X: 3 groups of rows, each row roughly a mix of its group's hidden directions:
X (94 x 13):
[[-12  -3 -20 -11   9   6  37  14 -16  38  -3  -5   4]
 [ 28 -24 -24  -7  19   3   5  19  14  23  16  -1  17]
 [  8 -14  13  22   3  17  15  -2  -9 -26  22  13 -35]
 [ -4  21  39  11 -17  10   5   4   1 -14  21 -26  16]
 [  9   9  34  14  -7   2 -21   4  17 -34  -3  24   4]
 [  2   3  33   9 -13  10  -2 -13 -34 -12  11 -14 -29]
 [-29 -10  18 -13 -10  -4 -17 -24  14  21  -4  30 -11]
 [ -5 -10  40 -33   5  -2  19 -13 -17  13 -13  -4  -1]
 [ 13  19  24   9 -19   3  -6   8 -27 -28 -13 -26  -7]
 [-28  14  -1  12  24  -4  31  26   6  18  16 -10   2]
 [-10 -17  15  20  17  -5  -9 -31  -1   5  -1 -41  -4]
 [ -4  24 -23 -27 -10   6  27  29   2   8  15  12   7]
 [ -8  -1   0  27   7 -18   4  21  13 -25 -11  31 -24]
 [ -7   4  21 -22 -19  40   0 -23 -18   1  -6  -2  13]
 [ 22  -4  -9 -20  -2 -20  23  33 -16  16  -1  -1 -23]
 [ 25  21   4  14 -15   9 -28  13  13 -31 -13  -3  14]
 [ 32  -4  -3   9   5   9  10   8 -17  -3  34   3 -35]
 [  8 -36 -13   6  -3   4  -1 -17 -36  23 -17 -10  -2]
 [ 13 -22 -20 -17 -11   7   9  -5 -22  33 -27  12  -1]
 [ -7  -4  29 -27  22  -7   4  -7  30  17  -3 -10 -22]
 [-27  -9  22  -6  10  36   4  -1  27  -8   5  20  -6]
 [ -9  -9  32   1 -10  40  11  -8  14 -18  14  -7 -15]
 [ 10  -2  -7   2 -19  -9 -25 -27 -16  -9  16 -38  -4]
 [ 20   5   4  14  10  31  15  17  -3 -27  25  -2 -22]
 [-18 -14  25  24  18   7  16  -9  -8  16   0 -35   6]
 [ 18  25 -25  23  -9 -20 -22  -9   0 -18  -9  -9  21]
 [-11  42  12  13  -3 -15  -1  12   5 -12  33 -16   2]
 [ -1  16  14 -13 -27 -28  -2   8 -18   1 -19  11 -33]
 [ 11  52   7 -12 -22 -17  -7 -10  -3  11   5   0  -1]
 [-27   2   7   2 -33  24 -11  -2  23 -28  -5   7   9]
 [-10   4  22 -19  -2  20  16  37  11 -18 -25  -4   0]
 [ -2  -9  -1 -18 -14 -28 -25  -3  10  29 -25   6  22]
 [ 10  18   6  25  28  13  10  18  -7   0 -22  27 -19]
 [ 21   0  -9 -19 -15  -4 -29 -39  -3 -20   0 -13  -4]
 [-12   5 -19  -3   7 -35 -23   5  31  -3 -10  20 -14]
 [  8  -2 -22 -23 -12   7  23   6 -25  35 -14  13   4]
 [ 24  -1 -24  23   6 -16  -5 -22 -25   7  22 -20   8]
 [  3   4 -52 -14   0 -20  -9  -1 -14   5  15  -3 -14]
 [  1  -3 -22  30 -18   8  -1  18  16 -14  22 -24  21]
 [ 13 -20  21 -10  -3  -3  12   1 -37  20  13 -20 -22]
 [  5  -5   1  20  20 -20   6  10  -2 -15  -2  32 -38]
 [-13 -23  12  18  27  19  29  14 -22  -2  -1   8  14]
 [ 13  10 -26  29  27 -16  -5  22  21   5   4   4 -16]
 [ -5  -3 -16   4  17  13   1   7  22  -8 -12 -17  48]
 [ -8 -11  12 -13 -17 -32 -14 -20 -21  31 -14  -6   1]
 [-10  16 -26 -14  -9  10 -39 -17  28   4   4   2   1]
 [-11 -20   4  13   0   4  -2 -13  -5  -1  18 -53   1]
 [ 12 -11 -24 -13 -44  -3 -18   5   2  15   4 -22  -8]
 [-15 -11 -11  22  -7  -7  11  44  -3  29   4   4  -5]
 [ -5   0   4 -12 -13  13   3   2  14  15   5 -41  37]
 [-13  -2 -18 -31 -20 -12 -30 -24  16   6  10 -10  11]
 [ -1  30  17 -15 -15  16  16  14   8 -25  26  -5  18]
 [ 29  11  15  19 -16   3 -22  -3 -23 -21  -1 -28   6]
 [-10   3  21 -24   8 -25   8   3 -13  14 -39  16   8]
 [-12   3  10   3  17  10  37  -3 -28  31  -4 -12  12]
 [ 14  -4  -4  28  25  -8   8  11   5 -11  14  16 -40]
 [ 31  -5   8 -14  -3  14  -2  44  11  -6 -14 -11  12]
 [  4   4  -7 -32  15   7  -5 -35  27 -25   0 -10  -1]
 [  4   2  -3 -25 -12   6  -2 -14 -20  23   0 -27  37]
 [ 13   1   3   1 -33 -13 -27 -22  -2  18  -4 -32  -9]
 [  5 -32  19 -26   2   4  12  13  -9  33  10   3 -20]
 [ 16  27 -17 -29 -15  -1  -5 -25 -19 -16  17 -10   5]
 [ 14   0 -37 -22 -35  -7  -9   2 -14  17   6  -9  -7]
 [ -9  -6  11  22  38 -16  -7 -13  11  14 -26  16 -13]
 [  8   8 -31  -6 -13  -8 -13  -3 -19  17  -1 -16  40]
 [-18  -5  22  -8   5  21  12  13  -2 -12 -22 -31  28]
 [ -5  36 -27 -11  -2 -22  -2  -2  -3   2  30 -21  -7]
 [-30   3  24  -2  -2  17   9 -15   0  -8  10  23 -35]
 [ -5 -29  30  25  -4   9   0  -8  -7  21 -15 -28   3]
 [ -1   9  49   1   1  25  18  -8   3 -12  -4  -4  21]
 [-27   7  28   7 -17  -2 -18 -37 -12  -3  -3   8 -15]
 [ -4  -1 -34  14   8 -25 -10 -32  -1  18   9   0  21]
 [  0  17  -6  27  -7  27   8  26   6  -1 -12 -14  33]
 [  8  16   7  -7 -32  -2 -22  17  33 -24  12   5  -2]
 [ -1  -7 -26  33  -6 -20  -8  15  13 -27  15  14 -14]
 [-10  19 -28 -16 -13  -4 -35 -14   1   5 -18  20  14]
 [  6  13  -2   7   6 -15 -31  -6   9 -45  16  13  -6]
 [ -3  20   5  11   8  29  20  21   5 -41   0  -6  -7]
 [-11 -26   4  12 -16 -24  10  13  24 -23  24 -18  -2]
 [  0   3 -24  -4   4   0 -30 -14  35   1  25  -3 -22]
 [ 19  -6 -13 -12 -15 -40 -17   1  -8  32 -13   1   6]
 [ -3 -14  40   9  15  -3  32  15   2 -11  -7   6 -24]
 [ 11  23 -24 -27  13  -2  14 -15 -29  -2   0  25   5]
 [ -5  11 -31  12 -14  17 -32 -11  13 -18  11  20 -11]
 [  1  -5  33  17  11  25  25   7  -6 -17  -2  14 -27]
 [  7 -33 -22  -8  21   8   6 -24 -31   4 -17   7   0]
 [ -1  -1  -8  -2  24 -47  -6  10  18   8 -11  15 -20]
 [ 13   3  14   0 -16 -20  -1  -4 -43   4  -8 -32  -6]
 [-16  -7  45 -26  -2   1  18  -6  -6   0 -24   8  -3]
 [ 26 -16  -8 -18  -4 -26   0  18 -16  29 -10 -19  13]
 [ 30 -22   6   4  -5   2 -24 -15  -5  24  29  12 -16]
 [ 12 -24  19 -12 -18  26  13 -12 -12  20 -28  -2  12]
 [ -4 -26  13 -20 -10 -13 -23 -14   7  40  -6  11   8]
 [-20  -6  30 -10  -4   5   1  -9  12 -22 -12  29 -30]]
one row of each group, then the others: which group is each in?
[  3  13  27   1 -19  13  -8  14  20 -38  19   1  12]  <120>
[ -9  -2  -3   7   4  16 -15 -15  32  -1  19  41 -13]  <96>
[-12   9  -5  -9   6  -3 -26 -13  23 -10  -9  34 -33]  <3>

[-24   3  -4 -25 -20 -23 -16  -1  19   4 -20  -4  29]  <3>
[ -9 -33  15 -16  18  20  25   3  -9  23  17 -10  -6]  <96>
[ 15  15 -41  13   8 -14 -13  13   1  20   3 -14  23]  <3>
[ 18  13  15 -18   6  16  11 -19 -23 -20 -11  30  17]  <120>
[  7 -14  -7 -23   7   1  17  28  18  19   8  29 -24]  <96>
[ 12 -14   6  -3   1   2 -30 -33   8 -38   2 -12  -2]  <120>
[  6 -18  27  -5  -8  13   0 -11  23  24 -38   5  -1]  <120>
[  6 -21  21   3  22  13   9 -28 -15  10 -33  12   6]  <120>
[ 39  -4   0  10 -17 -18 -33 -11 -17  12   6 -11   5]  <96>
